In the rows, zero is written as 128.
One turn sends every row of this set to another row. A few are shown first. Where does it send the rows asked after them?
fim: [112 129 148 127 147 116 103 138 170 138 125 122 145 134  98 117 160 138
 125 129 117 162 118 111 143 124 136 150 113 135 132 175 115]
Zav: [111 137 156 129 135 143 154 133 125 103 118 120 173 149 132 127 110 104
 111 165 165 117 126 154 157 138 131 160 123 101 125 133 130]
vezi: [101 137 150 135 128  93 138 120 119 139  84 119 124 146 105  64 121 112
  93 127 119 128 166 145 174 111 146 138 102 162 118 152 123]
mizu: [117  96 171 161 154 116 127 130 143 127 133  92 144 137  83  99 142 109
 108 158 119 164 133 152 139 132 131 166 112 148 128 182 148]
libom: [130 126 164 154 109 117 102 108 140 141 108 127 147 163  86 143 126  95
 135 137 100 118 133 153 157 100  94 154 111 142 124 140 139]
Gar: [ 89 157 143 129 141 135 135  85 117 118  81 141 129 121 126 109 133 143
 125 141 141 104 152 159 178 130 160 158 109 124 121 156 143]
siziv: [134 147 150 170 135 123  86 103 133 119 110 130 128 163  84 138 113 107
 127 141 123 124 132 155 162 102 113 147 113 150 120 131 136]
ludo: [100 155 192 142 129 133 145 134 126  96 116 106 146 143 127 110 120 107
 129 161 154 122 125 159 135 132 132 163 134 107 128 155 139]
sek: [ 94 160 197 138 120 130 134 147 139 111 128 115 154 152 126 113 119 118
 134 157 139 126 126 146 129 139 138 165 132 107 129 159 132]
muti: [103 114 128 134 119  88 148 129 132 145  94 139 145 119 107  88 105 115
  95 152 134 138 185 166 167 126 142 136  97 165 116 143 131]
Mobin: [126 101 167 158 131 116 126 122 137 121  87 132 155 134 104  90 133 139
  92 153  83 128 107 162 158 137 145 148 120 159 110 125 109]
tapu: [ 83 128 129 112 129  83 137 124 155 146  93 149 144 141 107  82 122 127
 108 119 118 130 173 139 149 115 150 152  97 145 114 127 119]
Dopi: [123 116 125 118 145 125 103 128 164 139 127 137 150 116 106 144 146 135
 103 135 147 153 125 120 140 123 125 142 106 144 138 154 119]
vekom: [ 89 133 175 140 133 110 119 114 132 108  99 121 150 131 120 100 126 126
 125 139  86 134 175 175 179 149 175 181 108 134 120 149 138]
Fuza: [114 124 183 166 152 117 133 123 123 126  98 132 139 148  81  99 153 145
 107 159 116 140 134 182 115 133 135 185 123 153 112 124 139]
Gitu: [ 90 160 182 121 120 134 131 108 118 134 104 131 141 153 115 111 140 151
 125 120  99 118 174 142 172 136 153 171 109 121 136 166 142]
ved: [103 147 164 120 105 110 124 133 123 134 100 137 154 106 131 136 135 138
 126 143 104 141 174 154 182 157 153 164 100 145 137 157 131]
fos: [118  88 150 150 157 118 108 126 155 117 131 107 147 128  98 113 130 102
  92 160 121 162 118 149 148 128 147 169  92 164 123 154 127]
bip: [127 109 153 142 129  74 108 112 148 120 104 131 151 133  84 131 125 105
 158 147 106 119 128 146 141 132 111 155 119 124 118 127 164]
gobe: [124  86 158 145 150 135 147 106 133 125 118  93 147 142  88 101 140 105
  94 152 132 137 132 155 146 111 114 152 117 136 130 176 153]
bug: [130 152 167 137 130 127 138 117 116 132  70 136 128 127  97 105 167 164
 111 138 122 127 109 143 139 126 114 139 138 142 126 146 123]
zelak: [128 127 172 141 126 115 119 144 141 160 119 155 171 155  95 108 159 177
 113 140 110 136 141 149 135 144 132 146 137 136 121 139 116]
zonot: [ 85 136 133 141 148  97 158 118 125 140  86 136 129 148  90  82 119 113
 104 140 142 140 180 158 146 112 143 170  90 154 115 134 138]
Kago: [100 143 169 129 121 131 142 149 140  95 116 127 164 132 136 141  96 112
 107 170 136 137 112 135 148 143 137 168  98 123 133 130 120]
kesol: [107 139 135 123 136  85 142 136 121 157 111 139 146 151  94  80 128 137
 107 130 145 134 194 142 158 124 143 137 115 135 121 151 139]
Dafa: [126 123 142 147 146  80 120 114 133 130 107 136 141 145  80 130 121 117
 154 153 116 114  97 118 148 134 122 155  98 128 117 138 164]
mez: [128 106 167 145 137 134 160 130 109 144  95 141 158 149  88 128 148 146
  79 159 116 132 120 155 132 136 119 176  97 156 126 118 133]
dadoz: [ 94 127 160 123 115  95 143 139 119 163 109 137 134 149 100  94 118 121
  88 130 121 139 184 145 144 119 138 163  82 173 127 145 131]
ret: [150 102 158 163 140 118 143 121 110 133  96 127 166 134  96  97 147 141
  96 170 130 128 137 184 159 144 129 136 142 144 112 139 135]
Rodas: [106 155 167 132 130 143 147 127 126  98 107 113 155 144 134 117 119 106
 123 155 164 113 122 149 153 129 130 150 136  97 126 148 131]
vik: [ 97 145 150 127 134 143 146 139 141 100 116 136 171 145 134 145 107 111
 115 167 156 130 120 142 145 136 133 169 107 108 129 122 120]
niras: [ 92 146 192 141 118 127 130 150 149 101 130 116 163 147 134 111 102 113
 127 163 121 129 119 145 143 143 151 166 120 115 122 151 120]
Gatum: [ 97 140 131 108 129  91 163 123 117 146  78 142 128 124 102  95 123 131
  98 132 137 133 160 124 153 118 128 140  91 152 129 144 138]
Sutov: [130 137 134 185 142 113 102 122 135 141 118 141 143 161  79 140 113 113
 148 167 136 130 127 153 161 116 121 150 102 148 112 149 143]
seza: [149 129 151 147 150  93  98 114 118 125 121 133 140 159  80 134 109 130
 125 143 126 113 116 118 160 134 125 141 112 131 126 136 164]
rafit: [100 147 176 141 139 128 140 104  98 120 107 127 132 128 111 113 126 144
 119 152 136 124 184 177 161 146 154 173 111 135 131 164 170]
fozet: [105 119 146 125 128 130 153 103 100 143 105 141 159 135 130 117 126 131
 107 155 141  98 155 158 192 151 161 161  92 132 123 155 151]
somef: [147 121 164 137 135  85  89 116 126 114 121 125 145 147  81 143 118 116
 129 135 122 120 147 143 140 131 112 151 126 128 132 125 168]
gel: [130 123 149 167 107 105 119 126 138 154 108 133 151 144  83 145 124 105
 151 164 118 128 124 149 158 117  97 149  98 147 118 157 145]
vef: [ 86 139 131 125 131 120 135 114 133 140 101 161 159 122 128 138 141 131
 135 154 144 127 168 170 169 150 164 185  90 131 119 134 136]
dup: [100 149 177 134 116 127 127 153 155  97 123 128 165 130 138 129  97 117
 123 168 131 141 120 139 147 146 144 153 114 122 127 146 112]
nam: [121 114 124 119 153 132 119 106 164 128 119 132 154 122  97 130 155 128
 115 135 158 141 143 144 134 109 111 139 131 113 133 154 137]
sodir: [ 92 150 147 121 130  75 122 133 130 129  92 138 118 116 102  87 124 130
 110 127 137 147 186 150 138 123 145 148 111 161 124 139 134]
Kogi: [ 85 129 159 120 121 116 144 113 116 127  85 137 145 122 131 129 135 116
 115 145 103 123 140 149 176 146 160 196  72 152 129 133 135]
sipi: [121  77 137 137 159 141 127 103 147 121 120 111 147 137 102 120 130 101
  78 151 137 135 119 148 144 115 124 165  93 151 127 144 136]
Dutun: [130 137 146 141 132 112 122 135 142 124  82 159 148  98  99 134 146 165
 110 160 123 153 132 161 129 141 121 146 128 155 123 121 118]
kurem: [115 126 131 140 155 126 135 112 148 138  86 162 168 154  92 110 163 157
 119 141 124 126 127 164 141 123 132 158 132 118 107 109 113]
radi: [109 131 145 132 151 122 123 115 166 125 109 113 139 126  87 105 166 131
 138 127 133 154 128 131 134 110 116 145 134 115 132 180 135]

nam moves to gobe
muti moves to Gatum
Now these:
Fuza moves to zelak
vekom moves to ved
dup moves to Kago
gel moves to Dafa

One turn sends every row of this set to another row. A few are shown first. Where does it send the rows asked after them?
kul: [139 125 109  81 117 118 136 103  97 161 136 118 155 164  99 165 159]
vof: [112 133 134 125  85 111 169 174 116 166 128 112 117 147  97 128 169]
Fev: [ 90 115 126 129  89 118 172 162 122 164 122 104 124 147 105 132 189]
zutaz: [109 148 129 126  94 123 165 134 123 149 115  86 109 168 127 121 134]
Baf: [125 126 107 136 117 106 182 153 100 147 130  98 111 170 135 151 178]
Rul: [112 126 105 129 119 120 139 108 145 174 166 107 166 180 119 151 194]
mekos: [149 108 113  86 104 109 149 102 122 154 123 112 146 182  98 159 139]
diloz: [111 138  85 101 112 129 153 112 118 180 141 105 179 168 110 157 168]
kunu: [117 133 100 107 111 122 136 109 109 169 160 124 163 154 107 174 186]
Votaf: [150 110 121  92 121 111 152 101 126 153 125 115 156 191  94 154 162]
gog: [109 125 106 139 118 123 144 128 134 170 157 114 190 172 124 155 168]
misem: [126 118 105 125  96 116 179 135 101 133 132 114 102 162 125 159 173]
buneg: [119 137 137 136 122 113 145 114 158 169 163 127 165 183 108 129 153]
Mil: [108 118  98 134 103 112 141 119 141 173 172 114 163 166 124 164 185]
bap: [131 102 138 103 116 104 120 128 136 169 141 103 150 184 102 121 130]
Zis: [120 129  82  86 101 113 155 107 119 183 148 112 152 161 100 163 172]
Kero: [122 135  96  90 112 121 159  99 128 180 145 116 159 172  90 152 186]
vir: [110 120 138 130 116 121 142 135 142 172 146 126 188 173  99 129 142]
Bisi: [121 134 107 115 117 103 174 152 101 155 116  85 116 164 140 134 147]
dulo: [117 120 113 126 106 101 190 159 107 151 116 113 125 152 122 152 173]
rekam: [126 102 133 102 117 125 128 126 126 166 123 102 177 186  95 129 140]
nube: [118 123 104 134 112 126 128 110 129 170 174 124 161 162 124 161 185]
bav: [116 150 108 110 110 117 172 140 102 161 125  84  99 170 119 123 152]
Vilis: [104 107 130 146  96 119 145 152 120 144 150  96 103 168 131 124 175]
reda: [120 150 104 116  98 110 157 161 102 167 133  81 110 157 132 131 159]
sepo: [125 152 125 127  72 128 166 138 119 144 118  96 106 161 114 141 148]
babam: [116 131 142 131  89 121 166 139 121 137 133 117  96 167 110 120 136]
Gil: [118 131 138 136 115 121 127 122 143 173 170 139 161 162 107 130 147]
tukov: [118 113 134 129  79 124 141 159 115 149 120  80 110 166 114 132 177]
lapez: [109 125 138 140 104 109 137 129 158 174 166 130 161 169 106 131 144]
fuzuf: [104 131 128 139 102 112 188 162 116 160 133 122 115 155 100 134 180]
geno: [ 93 134 109 124  91 117 174 152 112 165 151 119 103 146 108 129 179]
Kelug: [100 111 139 135  98 124 151 157 118 157 129  86 107 171 106 117 184]
Simiz: [118 124 152 126 120 118 110 122 131 163 160 121 160 170 106 132 141]
gozes: [132 128 120 145  97 104 173 167 109 143 130 106 121 157 133 156 169]
Sitet: [ 95 120 138 141  81 131 152 142 132 146 119  84 115 166 120 127 170]
taf: [133 122 107  94 104 134 150 101 120 157 116 107 173 183  97 157 147]
nefa: [152 112 120  90 112 123 137  99 111 153 130 126 149 174  96 156 146]
faro: [136 114 138  99 136 104 133 122 134 173 142 107 158 191 101 117 146]
guge: [126 130  90  87 108 126 140 102 109 181 151 121 152 156 100 157 176]
zivo: [140 120 141  93 122 116 118 110 111 154 136 116 152 175  97 141 131]
Vep: [103 133 128 135 112 123 121 120 130 171 174 128 167 156 111 152 175]
kot: [120 120 112  98 106 112 156 146  96 154 130  90  92 166 119 119 153]
Bebo: [117 137 138 135  89 132 166 130 122 137 117  92 100 179 111 130 152]
Nasod: [138 104 140 104 127 116 111 123 123 167 147 116 152 177 104 122 138]

bav moves to Kelug
dulo moves to zutaz
kul moves to Simiz
Now these:
babam moves to geno
bap moves to Mil
guge moves to Nasod
sepo moves to vof
Kero moves to faro
diloz moves to rekam

One turn sends every row of this set to another row. A few are shown first. Where does it send the rows asked after them?
voka: [108 121 122 136 134 131 174 112 125 110 117  98 125 136 139  99 129 151
 126 101 133 114  99 153 181 137 123 158  91 113 171 147 134 126 146 120
 182 160 168 110  99 132 109 127 135  96 130 128 135 101 112 140 129 137
 124 112 121 144 157 115  93 121 121 126 146 158 168 134 107 161]
suf: [124 125 109 114 117 143 143  99 138 138 158 140 139 113 168 145 159 141
 114  91 134 107  95 157 164 170 162 136 103 127 152 148 137 145 102 122
 124 158 137 153  91 118 146 123 110 101 152 131 127 143 125 161 118 101
 110 109 103 115 161 107 129 145 159 143 104 134 117 121 110 138]
lak: [135 119 145 135 156 114 141 146 123 129 135 114 135 124 139 139 131 140
  78 139 139 117 160 118 148 131 158 145  90 126 127 106 122 126 117 165
 154 139 127 142 119 111 116  94 127 112 143  98 137 118 167 101 108 107
 118 122 104 134 132 139 103 126 147 150 137 120 116 128 104 145]
Fudur: [126 105 130 137 143 108 123 106 113 135 148 114 150 127 127 108 175 150
 133 137 110 115 112 113 194 134 135 131  99 111 146  97 174 152 135 123
 125 130 142 153 124  97 133 130 140 113 174 115 141 142 129 129  94 121
 118 106 133 124 152 105 138 157 110 177 147 135 123 112 105 162]
fur: [141 161 144 126 115 132 130  81  86 103 152 117 102 103 141 127 119 144
 118 101  99  98 121 143 200 140 161 143 124  89 162 113 153 156 140 134
 150 136 121 178 125 146 125 140 146 107 168 111 113 142 131 132 121 125
 125 105 133 102 145 113 122 128 129 103 140 115  93 136 101 133]
pitu: [125 152 147 123 104 129 141 133 125 119 144  94 169 108 149 123 107 140
 113 127 147 136  93 121 176 136 170 141 106 115 162 157 113 139 119 117
 135 160 115 130 111 125  99  95 163 115 168  89  87 133 165 131  88 145
 130 117 140 103 152 128  78 110 123 109 143 151 121 124  96 141]
vuto: [120 159 105 149 107 127 142 106 128 103 125  93 169 102 127 130 121 103
 127 118 116 132  99 135 170 161 153 157  88 127 137 127 104 176 128 148
 156 124 125 150 105 101 116 121 156 111 146 110 151 156 149 107  90 124
  71  98 140 127 147 138 105 133  99 137 139 130 119 148 102 124]
Zudof: [134 135 140 147 141 135 135  94 112  99 123 135 159 116 166 120  93 147
 120 136 131  96  96 140 158 116 125 164  93 101 162 130 113 102 142 141
 132 113 131 182 129 118 109 124 133 110 134 120 138 157 138 127 113 123
 116 117 134 134 138 125 162 129 156 124 179 127 128 171 112 139]
rep: [143 131 116 156 128 151 154 133 106 122 149  99 163 124 148 161 115 125
 138 135 125 117 114 110 222 133 138 141 127  98 187 112 142 120 127 155
 130 114 136 131 124 114 110 100 107  83 131 125  99 111 132 129 121 119
 115 105 138 128 148 115 106 127 139 108 120 159 103 137 140 153]
Nis: [109 142 115 113 120 125 137 150 134 119  79 111 143 108 148 109 153 131
 112  88 144 115 118 132 160 137 129 124  92 161 137 154 142 139 118 136
 143 137 128 144 130 135  91 133 135  82 140  89 103 109 118 155 107 143
  98 128 116 136 147 114 139 101 172 142 107 164 118 123 101 150]
lomil: [121 153 143 147 154 117 170 126 136 108 128  91 181 101 140 139 136 144
 136 145 129 116 102 152 150 119 148 121  71 114 154 149 115 135 132 143
 154 126 140 136  98 129 116 114 130 116 171 103 120 130 130 155 111 178
  96 117 129 148 172 116 150 155 140 115 104 124 142 111 124 149]
tano: [141 137 106 147 112 119 139 147 127 127  87 101 115 115 152 120 117 112
 110  98 107 116 116 105 208 151 110 127  98 115 119 149 122 169 166 140
 145 144 155 160 105 132  80 137 141 105 114 120  97 123 134 141 112 121
 114 137 133 139 161  89 133 108 114 120 130 155 117 135 135 154]
muli: [118 134 161 131 155  98 132 111 128  96 140  85 131 128 164 144 127 173
  94 109 111  87  88 154 146 133 151 104 120 128 125 140 161 125 144 141
 175 154 137 133 128 122 140 111 144 117 162 128 114 135 155 110  95 133
 125 108 140 115 161 130 115 131 150 158 153 139 144 120 121 118]
nuvo: [157 123 106 128 122 116  94 166 119 135 122 106 136 109 149 115 147 136
 106 117 129  83  93 144 180 138 114 138  93 131 115 149 144 142 151 123
 132 140 142 158 122 134  88 148 158  77 142 124 127 154 150 141 109 125
 105 104 118 103 150  77 143 138 170 164 117 132 120 151 123 142]
Muler: [134 125  95 143 130 130 150 133 112 133 155  79 124 131 154 131 128 160
 109 139 138 103 120 118 180 166 156 128  79 101 156 114 107 142 141 111
 132 152 152 143 123 111  87 105 186  87 162 133  96 159 132 154 148 132
 120 137 133  97 134 117 127 143 133 136 139 139 114 130 163 153]

Muler moves to voka
lomil moves to Fudur
muli moves to fur
Now these:
Nis moves to nuvo
lak moves to Zudof

